Each named turn below is shown by a few rows before and after it. Which turns, in which order, take the first row of each later pair to the second? The first pair is answered.
turn J_711:
[  9  17  30 -14  11 -17  11 -15  -4 -13 -14]  ->  [ -4   0  32  -3  12 -13   4 -11  -8 -34  -7]
[ 26  11  -7 -15   1  -8   7 -21 -10  20   0]  ->  [-21  17  16   0   6  14 -11  -1  18 -10 -13]
[-19 -14  -9   6  -5  19  -3 -19  -2 -26  -3]  ->  [ 13  -1 -20  -9  -8   5  15 -32 -11   5  -4]
[  6   1 -16  -8   0   3  12  11  10  11  14]  ->  [-8  3 -8 -2  2 10  5 17 18  2  9]
turn J_233:
[  2 -31  10   3  11 -11  -1 -14 -34   2   4]  ->  [  6  15  23 -12  14 -11   8  -5  -1  33 -19]
[ 10  11  26   8  -9 -21   3  -1   9  10   2]  ->  [  3  -1   8  14 -20  -8   2  12  16  13  17]
[ 22 -11 -41   1  -8  -5 -15 -34 -28   1   6]  ->  [ 30  27 -19 -11   3 -13  -9 -37 -15  16 -19]
[ 5 -2  2 -6 -2  9 -2  5  0  0  5]  ->  [ 7 -3  6 -6  0  6 -4  1 -4 -6  4]
turn J_568:
[-30  17  14   1 -23  22 -12  52  37   8   7]  ->  [ 28  29  25 -12 -11 -21  10  39  19  34  22]
[  0 -12   6   7   7  -4  -4   7  -6 -12  16]  ->  [  3  -8  10   4  12  -9  -1   1  -9 -12   9]
[ 40  11   1 -16  17 -19   3  -8 -15  21  10]  ->  [-17  15   8 -11  18  18 -20 -18  -7 -16 -34]
[ -6 -11  29   9  12  -7   1  -1  -1 -26   4]  ->  [ -7 -20  20  13   5  -2   2  10   4 -23  17]
turn J_968:
[-10   0 -16 -14 -12  19  -4  21   4   9   1]  ->  [-11  -2   0  -6  -6  11  -6  31  10   1  12]
[  4   2  20  11   7 -11   1   4   3 -10   8]  ->  [ 16  -5  -2   3  -1 -12   7 -10 -13   4   8]
[ -8   1  36  12  17  -8 -11  17   8 -24   5]  ->  [ 25 -19   7   3   9 -26   1  -6 -26  -5  20]
Pairs:
Each pair is 2 to 3 turns apart.
[ -2  17   4  -7   4   4   1  -2   3  -1 -12]  ->  [ -9  -1   6   3   3   4  -3  11   3 -13   5] -> J_968 J_568 J_233
[ 13  14   0  -6  -2   5  10  -8  -3  11 -13]  ->  [ -5 -12 -12   7 -10  17   0  -4  -8 -11  -2] -> J_568 J_711
[ 38  11  -7 -17  -2 -13  19  -9  -5  38   5]  ->  [-22 -39 -12  15 -10  23 -12  10  -2 -19  20] -> J_233 J_711 J_233
[ 21 -11   2   5  -3 -22  -1   7   0   2  28]  ->  [  5   7 -17 -12  -9  -1  -2 -26  -8   9 -22] -> J_968 J_568
[-28  -6  19  -5   8  17 -21  34  -1   1   9]  ->  [  0 -24 -17 -19  -5   9 -11   4 -35  24  13] -> J_968 J_968
[ -1  24  16 -12   3  -6   1  -5   2   2 -27]  ->  [ -7 -13 -25   2 -20  12  -2  14   3   5  12] -> J_233 J_711
[ 40  -6   0  -8   8 -31  14 -21 -30   3  13]  ->  [  6 -33 -16   2   0  -5  -2 -29 -40 -24   6] -> J_711 J_711 J_968
[-11  -3  -8  12   9  17 -11  10   0  -1   5]  ->  [  9  -4 -16   4   8   6  -4  -6 -16  11   4] -> J_568 J_968 J_233
[ 27 -12  -1  18 -15 -19  12  22   7  17  40]  ->  [ -8   2  37  15  12 -12  -5 -23 -15 -29 -24] -> J_233 J_568
[ 10   8  14  -8   6 -15  11   7  11   6   1]  ->  [ -2  -3 -15  -7 -12   5   9  11  14  12   2] -> J_233 J_968 J_968
[-18  -7   3   8   1   9  -8  -1  13  -6  -2]  ->  [  6  -7 -15  -1  -7   0   4  -5   7  17   8] -> J_568 J_968
[-29 -20 -46   0 -25  21 -23  -9   0  16   5]  ->  [-12 -31 -38  -3 -14  -1 -20 -35 -31   3   5] -> J_711 J_233 J_568
[-11   7  33  10   8  -8  -4  18   0 -22  10]  ->  [ 16  29  25  -8   6 -18  11   5  -5   9  -2] -> J_968 J_711 J_968
[ 11  15   0 -12   7  -6   0   0   3  12  11]  ->  [ 7 -6  3 -3 10 -8 -6  1 -5 -4 25] -> J_711 J_968
[-11  24  -4 -25  -8   1   7   9  18  30  12]  ->  [-40 -13   8  -5  -1   7 -11   7   2 -20  20] -> J_568 J_711
[ 17  -5   5   0   3  -8  -4  -3 -11 -17   6]  ->  [ -6  -5  -6   3  -6  14 -10  13  10 -14   2] -> J_233 J_568 J_233
[-18 -18  -8   1  -7  -2  -8 -23  -6 -13 -16]  ->  [  5  -2  -8 -10  -5 -12   3 -30  -7   8 -19] -> J_233 J_711 J_711
[ -4 -15 -16   3  -6  -4   4 -35 -20  -4 -26]  ->  [-18 -16 -34  11 -23  17   1   2  13  10  -6] -> J_711 J_568
[  3 -18 -19  -7 -12  10 -11   2  -9  -4  -4]  ->  [ -4  -1  -6 -14  -5  13 -12  -3  -2  -5 -25] -> J_568 J_233 J_568
[-16 -16 -11  16  -2  16  -3  11   5  -1  13]  ->  [  0  -7  12   7  15  -6   0 -20 -21  -9  -9] -> J_968 J_968 J_233
[ -5 -11  32   3  14 -14 -10 -17  -6 -27   6]  ->  [  3 -35  -8   4  -5  -5  -7 -19 -18 -12  25] -> J_568 J_968
[ -2 -26 -15   2  -1   1  -6  -8 -17 -18   7]  ->  [  7  16  18 -10  15 -12   1 -11  -3  -8 -21] -> J_233 J_968
[-17 -10  -9   7 -10  17  -1  15  11  -4  12]  ->  [ 22   1  10  -3   5 -18  12  -5 -11   5  13] -> J_968 J_568
[ 14   8  -1 -16  10 -15   2 -44 -24  -5 -35]  ->  [ 24 -23 -40  -1 -17  -7   7   4  -3  20  33] -> J_568 J_568
[-13   2 -36   4 -17  24 -19  15  13   3   3]  ->  [ 20 -15 -13   3   3 -16 -13 -16 -33 -13  12] -> J_233 J_568 J_568
[  3 -33 -38   5 -12   9   3  19  15   8  40]  ->  [  5  32 -16 -27   2   9  12 -15  20  32 -36] -> J_968 J_568 J_968
[  1  11  13 -14   3  -6   9 -13  -6   4 -19]  ->  [-20 -12   3  -1  -3   9  -3  -8  -7 -16  -8] -> J_568 J_233
[-31   0  -3  11   0  24  -9  -1  10 -12 -17]  ->  [-11  10  34  13  19  -6  -3   7  10 -18  -5] -> J_968 J_233
[-19 -22   3   4   2   7 -14  -3  -6 -29  -5]  ->  [-16   0 -11 -11  -6  17  -8 -15  -2  -4 -31] -> J_968 J_711 J_568
[ -4   2  -2 -14   8  13  14  -8 -10  13 -42]  ->  [-20   2   8  -8  11  18   7   0  -2   0 -44] -> J_711 J_233
[-12  21 -32 -28 -11  16  11 -43 -32  15 -37]  ->  [-27 -13 -31 -11 -10  19  -2 -43 -48 -19 -20] -> J_568 J_711 J_233
[-17  20  -8 -18  -8  29  -2  -3  11  -3 -20]  ->  [-13   5   1 -16   2  18  -5 -22 -15 -25 -21] -> J_233 J_233
[-11  -2  18  18  10   0   1  23   8  -8  13]  ->  [ 20   3  11   8   9 -18  13   7  -7  13  14] -> J_711 J_233
[ 42  38  68  -6  36 -47  17  19  18   9  11]  ->  [-59  -1  19  21   1  41 -20  49  53 -30   3] -> J_568 J_233
